(in the rows, 128 means zero)
Rotation paths and how fast each direction turns (degrees per step)
Each turn is a multiple of 5 degrees from 10 to 175, or 0.
Each row of a path follows its step; steps can be skipped.

step 8: [122 127 128 129 124 121 120 129 123 126 125 130 121 125 121 126 136 135
 133 115 122 134 124 125 129 120 131 125 125 127 131 143 119 128 132 126
 136 120 132 126 131 139 136 137 120 139 130 123 134 122 130 130 136 128
 123 141 123 114 137 137 116 131 132]
step 17: [117 149 127 134 124 114 123 132 128 134 125 114 126 130 125 126 124 134
 124 121 127 135 118 130 126 115 125 131 128 123 138 133 128 118 127 126
 132 126 138 127 122 142 118 128 121 125 127 135 129 135 127 135 135 129
 127 129 127 125 138 131 133 133 127]
step 21: [121 130 129 132 132 115 128 133 127 143 128 134 122 130 127 136 124 128
 124 122 135 133 140 132 125 131 133 122 130 132 130 137 128 127 118 135
 126 118 130 131 116 128 128 121 126 123 120 134 127 128 130 134 115 131
 118 118 117 122 139 115 133 128 137]
step 27: [121 138 124 138 127 130 126 125 128 123 132 134 132 143 126 128 134 135
 140 125 125 138 121 126 120 134 115 129 125 122 125 131 140 128 119 127
 130 141 135 124 137 129 133 128 127 137 127 130 141 127 121 126 139 124
 132 132 126 131 121 136 121 120 124]
step 31: [122 135 137 135 132 136 128 136 143 119 129 132 118 140 118 127 122 133
 135 124 125 127 134 136 118 125 133 123 124 135 129 136 138 118 133 121
 121 133 140 123 122 122 129 124 116 132 128 127 123 126 129 116 118 124
 129 128 125 122 125 129 126 125 130]
step 32: [130 147 124 139 136 130 139 125 131 130 136 125 130 146 123 127 127 126
 131 130 138 121 126 132 129 128 129 134 124 137 135 119 126 123 122 130
 122 120 138 127 132 120 127 133 130 131 139 125 123 130 138 125 121 125
 133 124 120 133 136 128 127 134 116]
step 33: [121 133 123 114 127 126 143 126 126 132 127 127 129 128 119 119 117 127
 121 131 134 118 123 133 136 128 137 132 132 139 133 124 124 122 132 112
 123 122 120 137 122 135 139 132 125 134 130 123 139 124 131 130 126 131
 125 125 127 128 135 116 127 127 119]
step 42: [124 131 118 124 140 126 131 128 121 120 127 128 129 141 126 126 121 139
 129 133 124 121 133 133 132 125 120 130 135 130 113 122 129 121 126 110
 136 125 119 133 142 136 126 119 124 131 137 126 133 133 123 130 120 125
 119 134 129 125 125 123 126 130 122]
step 43: [120 131 137 131 142 132 123 128 119 128 137 140 134 131 136 127 122 137
 133 139 132 135 127 126 144 134 131 133 136 131 130 142 121 121 128 114
 135 124 137 120 129 133 130 132 131 130 131 131 129 136 126 125 129 136
 128 132 126 117 131 121 126 126 133]
[126 127 129 128 127 127 130 124 129 132 128 128 128 126 127 127 133 130
 127 127 127 128 129 129 127 131 130 129 127 127 128 126 126 128 131 130
 131 126 128 128 128 128 127 126 127 130 128 128 129 127 128 129 124 128
 127 127 128 129 126 129 124 127 130] | 25
[131 128 125 129 129 130 127 128 127 127 127 128 128 128 130 128 129 128
 130 128 129 127 126 128 128 129 130 132 131 129 128 124 128 125 129 126
 128 125 125 131 129 126 131 127 127 125 130 129 130 128 127 127 129 130
 128 125 128 129 127 128 127 125 128] | 80
[128 128 129 128 125 129 129 126 129 132 125 128 128 128 131 126 126 130
 128 130 127 130 129 130 127 127 128 129 129 130 130 128 130 126 130 129
 126 128 126 130 129 128 126 125 127 128 126 128 124 127 129 130 130 129
 129 127 126 129 130 129 131 130 126] | 20
[128 128 128 125 128 128 126 126 127 131 127 127 131 128 128 131 127 129
 129 125 126 126 123 129 128 128 127 127 129 127 128 127 129 126 129 129
 125 129 128 124 128 129 129 130 131 126 127 130 127 126 127 127 129 129
 128 128 128 130 126 128 127 130 129] | 35

step 6: [132 130 134 130 134 126 121 111 124 141 139 131 132 123 117 130 135 130
 138 134 134 131 133 136 119 122 132 134 137 121 130 136 126 137 131 128
 130 116 128 124 133 120 127 120 132 138 125 132 129 127 127 126 126 126
 125 144 127 119 134 118 125 128 140]
step 12: [121 138 125 132 123 119 134 116 129 133 128 125 121 124 119 126 148 124
 131 137 131 130 120 125 121 128 134 124 133 135 126 128 132 133 126 134
 125 133 142 130 138 129 125 112 134 130 128 133 129 136 125 129 129 121
 127 135 125 131 132 124 141 121 141]
step 27: [124 128 121 126 118 137 134 114 118 129 123 123 135 120 127 139 130 128
 131 130 135 132 134 127 122 130 122 130 133 115 129 133 132 119 130 127
 127 130 134 134 135 128 121 116 126 127 126 129 121 122 139 129 134 114
 124 147 123 129 136 125 115 133 128]
step 29: [118 134 123 128 123 129 125 125 129 124 143 133 131 136 119 135 146 126
 139 136 129 124 121 117 138 123 134 127 135 127 136 136 134 129 126 134
 125 128 121 134 130 111 132 126 135 130 134 138 126 131 135 126 123 123
 123 129 135 120 130 124 131 129 134]
step 35: [118 125 113 135 116 126 133 120 132 126 130 127 126 129 136 130 134 118
 129 128 134 129 131 130 129 130 137 137 137 125 127 123 139 125 123 125
 134 129 131 129 123 127 126 125 137 138 136 139 119 126 128 124 133 127
 122 140 131 120 145 115 131 134 132]
step 37: [135 137 125 129 132 126 121 111 117 125 138 126 128 117 120 138 136 135
 134 138 134 141 116 135 129 120 129 125 127 126 126 137 131 127 132 140
 124 128 125 134 126 122 120 117 125 132 122 132 133 122 136 131 130 126
 122 140 126 124 134 119 127 127 132]
step 38: [129 138 134 119 127 127 111 121 124 131 143 130 134 123 123 136 139 121
 127 135 129 129 133 131 121 131 131 126 130 125 136 136 128 136 131 128
 127 123 130 131 131 120 132 116 127 127 135 138 126 129 132 126 118 124
 133 136 128 119 131 119 123 141 142]
step 40: [115 121 121 127 124 126 129 124 125 138 129 138 124 138 119 131 126 131
 133 121 126 136 126 126 130 133 125 129 126 114 130 141 135 122 125 133
 122 126 132 126 119 117 119 115 133 137 125 137 118 125 114 123 134 121
 128 135 132 125 135 132 129 135 127]
step 42: [118 131 120 132 129 126 133 115 131 138 133 126 138 129 121 138 146 118
 125 137 129 120 115 130 136 125 125 120 124 130 115 126 134 127 127 124
 121 131 125 134 127 130 122 125 125 129 126 137 132 126 136 137 138 119
 126 123 127 134 133 123 135 130 120]
[129 125 131 129 128 126 127 127 128 129 129 131 130 129 128 127 127 125
 128 126 130 130 130 127 130 130 128 126 128 126 128 127 126 127 128 125
 128 129 127 124 130 129 129 128 125 127 129 130 131 127 127 128 125 129
 130 128 131 126 130 127 128 125 131] | 145
[128 128 129 131 128 130 128 127 129 128 128 129 129 125 132 128 127 128
 127 128 129 129 130 130 129 122 129 129 127 130 128 129 126 127 130 128
 129 128 130 131 130 131 127 129 130 129 127 128 127 128 128 129 129 131
 127 129 131 128 131 129 128 130 131] | 35
[125 128 128 124 127 129 127 130 129 126 128 126 130 127 127 130 124 128
 123 127 126 130 128 128 127 130 127 128 128 129 128 130 128 126 129 129
 129 128 130 129 129 127 129 127 124 128 130 129 128 127 129 127 127 130
 130 130 128 129 129 131 125 128 129] | 60
[128 127 130 128 126 129 129 126 127 128 123 129 127 127 124 129 127 128
 129 127 130 125 126 129 127 127 130 129 129 125 128 128 128 127 130 128
 128 128 127 127 126 127 126 131 129 128 129 126 129 129 127 125 131 131
 130 129 125 128 130 130 126 128 131] | 85

step 4: [131 137 129 132 135 130 129 132 128 125 118 127 125 126 124 130 120 132
 136 136 143 128 122 135 131 129 143 134 133 132 132 128 134 129 139 131
 131 134 129 133 139 114 140 126 135 122 129 122 122 138 137 124 122 134
 126 133 129 135 134 121 118 129 144]
step 10: [121 141 133 125 137 119 121 129 131 123 131 122 129 127 123 134 126 141
 135 127 124 129 130 117 135 129 117 137 128 112 131 130 127 134 126 131
 117 123 127 124 129 111 121 124 130 131 138 125 133 121 125 135 119 141
 120 118 125 124 129 129 135 126 121]
step 11: [124 121 120 141 133 125 125 117 133 137 125 131 118 126 123 122 118 129
 133 126 126 133 127 132 125 131 129 128 134 124 140 130 126 130 128 133
 128 128 127 130 112 129 122 123 119 129 141 138 115 126 134 136 122 143
 125 119 122 141 134 130 120 127 134]
step 17: [131 135 125 131 132 133 140 147 131 129 124 114 126 132 127 134 125 132
 124 135 134 132 130 128 135 137 140 141 139 134 131 136 131 134 123 135
 131 130 137 129 131 113 130 121 134 133 120 137 118 124 124 124 135 134
 120 136 126 129 126 122 135 132 129]
step 26: [130 125 125 134 140 126 128 120 134 115 126 122 132 127 130 120 121 127
 124 132 125 129 125 139 126 127 116 137 127 115 137 129 137 132 131 124
 129 133 138 127 119 119 122 124 120 121 131 133 124 127 122 127 133 143
 141 124 122 134 125 113 127 118 120]
step 27: [128 137 132 113 132 129 120 138 131 120 135 121 129 127 127 142 129 133
 134 130 125 131 130 128 138 136 128 139 133 121 128 131 125 129 139 127
 130 123 122 131 115 124 128 135 128 140 139 132 119 130 134 131 123 139
 132 116 120 136 136 132 118 127 127]
step 31: [125 129 127 127 134 127 127 132 117 129 137 114 128 127 124 124 119 124
 144 125 136 128 129 128 135 120 128 129 115 137 128 132 127 129 136 138
 126 121 134 120 114 118 123 128 124 128 135 130 111 133 126 134 122 132
 121 134 137 134 122 125 117 120 132]
step 43: [128 125 126 131 138 123 124 121 135 116 129 122 136 127 122 126 122 127
 128 130 131 144 124 124 126 126 135 132 123 127 137 130 124 140 141 130
 130 127 142 129 123 119 118 129 130 118 141 126 125 121 127 126 122 144
 120 127 131 141 133 119 122 132 129]
step 44: [124 133 130 124 143 135 126 137 138 123 138 133 121 130 132 127 123 131
 136 128 140 122 128 135 135 134 136 137 129 123 128 130 123 123 127 144
 131 126 120 135 120 120 127 130 130 126 128 141 121 136 126 136 118 136
 135 133 123 134 128 127 114 121 138]
[128 128 130 126 128 131 129 127 126 127 127 125 129 129 132 127 126 127
 127 130 129 129 127 128 126 128 127 129 130 130 127 124 127 127 130 129
 127 130 130 126 126 125 129 130 130 127 129 130 132 127 130 128 128 130
 128 128 128 126 128 126 129 129 127] | 85
[131 129 128 128 130 128 127 130 127 129 133 127 131 126 129 128 129 125
 127 130 128 129 128 130 128 128 129 130 128 125 125 128 124 128 129 130
 130 127 128 129 127 130 129 128 128 127 125 129 127 126 126 127 127 129
 126 128 131 132 127 125 127 129 130] | 25
[129 126 128 130 129 131 127 131 126 129 129 130 125 130 127 127 129 130
 126 127 130 128 124 128 129 129 127 127 129 130 127 128 129 125 128 129
 128 126 130 128 127 126 130 127 130 131 130 127 127 126 128 127 125 127
 129 125 130 131 128 130 126 130 128] | 110
[127 130 129 126 128 127 129 127 126 124 130 128 125 127 127 129 130 128
 128 125 129 129 130 129 128 126 128 130 128 130 128 126 127 128 128 127
 128 126 127 123 127 128 128 125 129 126 125 126 129 130 126 129 125 129
 128 127 129 128 129 129 126 126 127] | 170
[130 125 126 129 126 128 129 129 126 125 127 127 126 130 128 131 128 131
 130 131 130 131 128 127 131 128 127 127 128 127 127 127 128 128 127 126
 127 129 131 131 129 131 129 125 128 127 127 129 129 129 127 126 129 128
 128 129 129 129 130 123 128 127 128] | 85
[127 128 128 127 127 129 128 128 128 129 130 129 126 129 132 128 125 128
 130 129 129 126 126 130 127 126 130 130 129 129 126 131 130 132 125 128
 130 132 130 127 128 129 131 128 126 128 129 125 126 130 127 130 128 129
 131 128 131 128 130 129 127 128 128] | 145

step 1: [117 125 122 127 128 129 124 127 122 135 130 133 131 123 143 133 135 124
 119 128 129 128 128 131 123 116 142 126 128 125 125 118 132 121 123 127
 134 142 131 123 124 117 130 131 129 118 128 123 129 126 120 126 130 138
 128 126 125 125 137 133 115 134 150]
step 19: [121 118 137 128 129 124 132 139 124 129 134 132 126 138 147 135 129 131
 134 121 137 142 134 125 124 125 130 131 125 127 132 127 130 138 125 133
 116 128 129 123 109 131 125 136 134 126 121 138 128 132 132 119 131 130
 127 125 117 115 123 125 119 126 129]
step 25: [125 126 119 135 128 129 126 138 125 126 127 127 130 126 131 132 129 126
 126 132 133 142 127 122 141 137 136 124 130 138 141 120 129 125 135 135
 126 134 133 135 121 124 124 128 138 129 122 126 135 116 117 145 135 120
 126 133 128 137 118 129 129 140 120]
step 29: [127 126 118 122 138 131 133 131 121 128 125 127 118 128 138 117 133 125
 127 135 129 122 117 130 136 133 133 128 139 133 142 114 121 132 127 130
 131 130 130 127 132 123 116 135 124 120 118 109 120 126 117 128 131 128
 130 130 122 127 133 122 127 137 133]
step 33: [127 112 126 126 125 133 130 127 130 123 136 131 132 115 123 129 132 118
 124 128 128 137 117 126 123 129 137 132 137 124 130 120 131 123 124 132
 122 132 130 130 121 124 126 120 137 122 114 124 125 122 119 126 127 127
 122 147 115 134 141 125 119 129 131]
step 34: [132 122 128 137 138 122 121 123 126 125 137 138 125 150 126 120 129 122
 128 124 129 122 127 140 134 120 137 121 112 130 139 128 126 130 132 121
 124 120 119 123 119 135 130 132 132 127 120 133 120 124 116 132 130 134
 128 122 125 130 125 127 122 137 131]
step 36: [131 133 125 138 145 118 127 123 128 126 144 133 128 132 121 131 128 130
 129 121 131 134 134 121 122 131 131 140 124 132 135 130 141 117 126 132
 134 124 131 123 119 118 130 132 130 127 121 131 137 121 118 127 124 125
 123 140 114 130 138 136 133 132 126]
step 41: [125 125 121 129 132 124 123 135 134 131 126 130 124 113 137 129 131 128
 116 140 143 136 130 128 121 132 136 123 125 120 133 132 141 115 126 135
 124 138 116 120 137 134 119 128 122 121 129 125 128 124 119 135 126 127
 132 138 129 133 128 139 125 135 128]
step 44: [126 131 132 123 127 124 117 130 134 138 135 135 123 120 137 118 121 136
 124 126 139 130 134 133 132 130 132 133 129 132 126 122 130 119 113 133
 120 138 136 123 123 120 123 141 140 121 120 122 134 122 127 135 118 127
 129 132 126 115 136 126 124 133 122]
[126 130 128 129 125 126 131 127 129 129 128 128 129 131 127 131 128 130
 130 129 127 130 128 131 128 131 125 126 129 130 129 129 131 128 124 129
 128 127 126 126 127 128 129 130 128 129 128 126 131 129 130 128 126 126
 129 129 128 127 132 126 127 127 129] | 90
[130 126 127 126 126 128 129 130 128 128 126 127 128 128 130 128 128 124
 129 126 132 128 126 129 128 132 127 129 131 128 131 125 130 129 129 128
 128 128 127 127 127 127 129 126 130 131 128 126 129 125 129 126 128 129
 127 127 128 125 127 130 128 129 127] | 175
[127 130 130 129 127 128 128 131 126 131 128 127 129 126 130 128 129 127
 125 131 127 127 129 128 128 128 128 129 128 129 130 129 128 127 129 129
 128 128 127 129 133 125 128 125 129 127 127 126 129 129 129 130 128 126
 132 127 130 125 128 127 130 130 129] | 25
[127 125 128 129 127 127 126 128 128 127 127 128 130 131 127 124 128 126
 126 129 127 129 130 128 129 131 125 128 128 130 126 127 127 128 129 127
 127 131 129 129 129 131 129 126 126 125 126 127 132 127 128 127 129 129
 128 128 125 128 126 125 128 129 130] | 80
[130 126 124 128 128 127 127 126 128 128 128 125 127 128 129 128 127 130
 128 128 126 126 130 126 127 131 129 131 128 130 128 128 130 127 127 129
 128 128 130 127 129 126 127 127 129 127 128 125 127 126 129 131 128 125
 125 129 128 127 127 130 125 124 131] | 90

step 3: [134 129 128 136 139 136 134 113 132 119 125 119 132 123 125 128 126 137
 126 125 135 135 123 123 124 137 130 129 134 125 123 120 119 138 145 117
 129 131 132 118 121 124 129 120 123 129 122 127 131 112 131 130 125 128
 135 123 124 120 128 127 127 140 127]
step 16: [124 132 131 133 133 140 125 124 134 125 124 117 132 124 119 112 127 130
 119 132 134 124 133 117 126 125 131 140 138 127 128 122 119 129 133 118
 121 133 133 119 126 121 142 124 126 128 124 125 126 111 124 125 126 126
 123 136 126 119 127 123 129 134 118]
step 19: [131 121 137 122 132 130 126 116 133 135 118 114 128 137 130 128 124 133
 130 125 137 132 124 116 127 131 126 126 135 137 118 132 120 135 132 136
 131 126 118 125 126 129 128 129 139 130 124 122 129 122 126 131 121 123
 118 128 138 125 140 134 122 128 110]
step 24: [128 120 135 124 130 132 132 117 143 125 129 120 138 131 125 117 123 142
 139 118 128 122 125 132 123 130 134 133 133 117 121 111 113 131 121 127
 134 130 135 129 133 129 129 119 129 122 123 132 132 122 125 127 124 124
 129 123 135 125 133 127 123 133 119]
step 31: [134 126 128 131 121 135 133 113 129 130 129 117 141 126 134 119 127 137
 134 110 129 129 121 120 128 120 119 119 133 130 132 132 120 141 133 129
 113 132 125 126 125 134 135 131 129 127 123 123 125 118 130 130 121 123
 120 126 136 123 130 126 120 129 125]
step 40: [136 126 134 131 143 132 128 127 130 115 132 125 133 129 127 122 124 129
 126 131 137 124 126 122 129 125 124 121 132 129 123 127 116 133 124 136
 136 140 120 117 135 133 123 131 119 131 124 123 126 122 128 145 118 136
 121 135 135 120 132 122 126 125 115]
step 41: [124 127 127 127 134 137 131 117 133 122 125 123 130 119 133 112 139 138
 120 131 120 127 126 128 119 134 119 125 125 126 133 111 129 130 132 129
 128 142 122 125 135 127 133 125 114 121 122 123 131 120 118 138 118 125
 123 133 132 127 126 129 128 130 122]
step 42: [127 124 126 126 139 135 135 126 132 124 117 114 127 137 127 115 126 133
 130 123 128 124 123 128 116 124 132 132 129 119 117 121 112 135 123 124
 138 130 120 124 126 124 132 121 117 124 132 122 123 133 122 129 120 124
 121 121 129 117 133 133 117 131 123]
step 43: [136 127 134 130 124 126 138 123 137 130 129 124 133 114 121 112 124 146
 125 116 126 127 125 125 129 138 126 125 123 132 120 124 123 136 127 130
 123 131 120 118 126 132 129 121 125 122 125 130 118 129 121 126 120 130
 123 124 143 124 135 135 124 135 132]
[127 127 127 130 128 129 128 125 131 128 127 131 126 130 129 129 128 127
 126 129 129 128 127 127 124 127 127 131 128 125 127 127 129 127 126 126
 128 128 128 129 126 126 126 129 127 127 126 129 126 128 125 127 129 126
 129 131 128 127 129 127 130 133 129] | 85
[130 126 125 129 129 128 128 129 127 127 128 128 127 130 128 129 128 128
 131 128 127 128 126 130 128 128 128 130 126 129 127 126 128 126 129 125
 130 128 130 130 127 130 127 127 125 125 127 127 132 127 130 126 126 127
 130 124 125 127 129 130 125 129 127] | 120
[127 131 126 128 129 131 129 127 126 128 128 127 127 127 127 128 129 132
 129 125 130 127 126 126 126 128 129 128 127 127 129 130 129 126 129 129
 128 128 131 129 130 126 131 128 129 130 130 127 129 130 129 130 130 123
 131 129 127 128 128 128 127 128 126] | 140
[130 128 131 125 127 127 128 128 126 127 129 129 124 126 128 129 128 129
 129 129 129 126 129 130 130 126 129 131 126 128 125 129 124 128 128 131
 127 127 130 126 128 127 125 128 129 127 128 127 129 128 126 130 127 126
 128 129 126 125 130 130 128 128 128] | 140
[130 124 127 127 126 124 128 128 127 129 130 128 128 130 128 131 126 128
 131 125 128 126 128 128 127 129 128 130 130 130 130 125 129 128 128 129
 125 129 127 130 128 128 128 131 130 131 127 129 127 129 130 128 128 126
 128 128 129 128 130 127 129 127 125] | 55
[129 132 127 130 130 127 127 129 128 126 129 130 127 127 129 129 128 127
 128 127 130 129 127 124 128 128 129 129 130 129 127 127 131 131 129 128
 127 127 130 124 126 128 126 129 130 129 129 131 128 128 130 129 125 127
 126 126 127 132 126 130 127 130 129] | 60
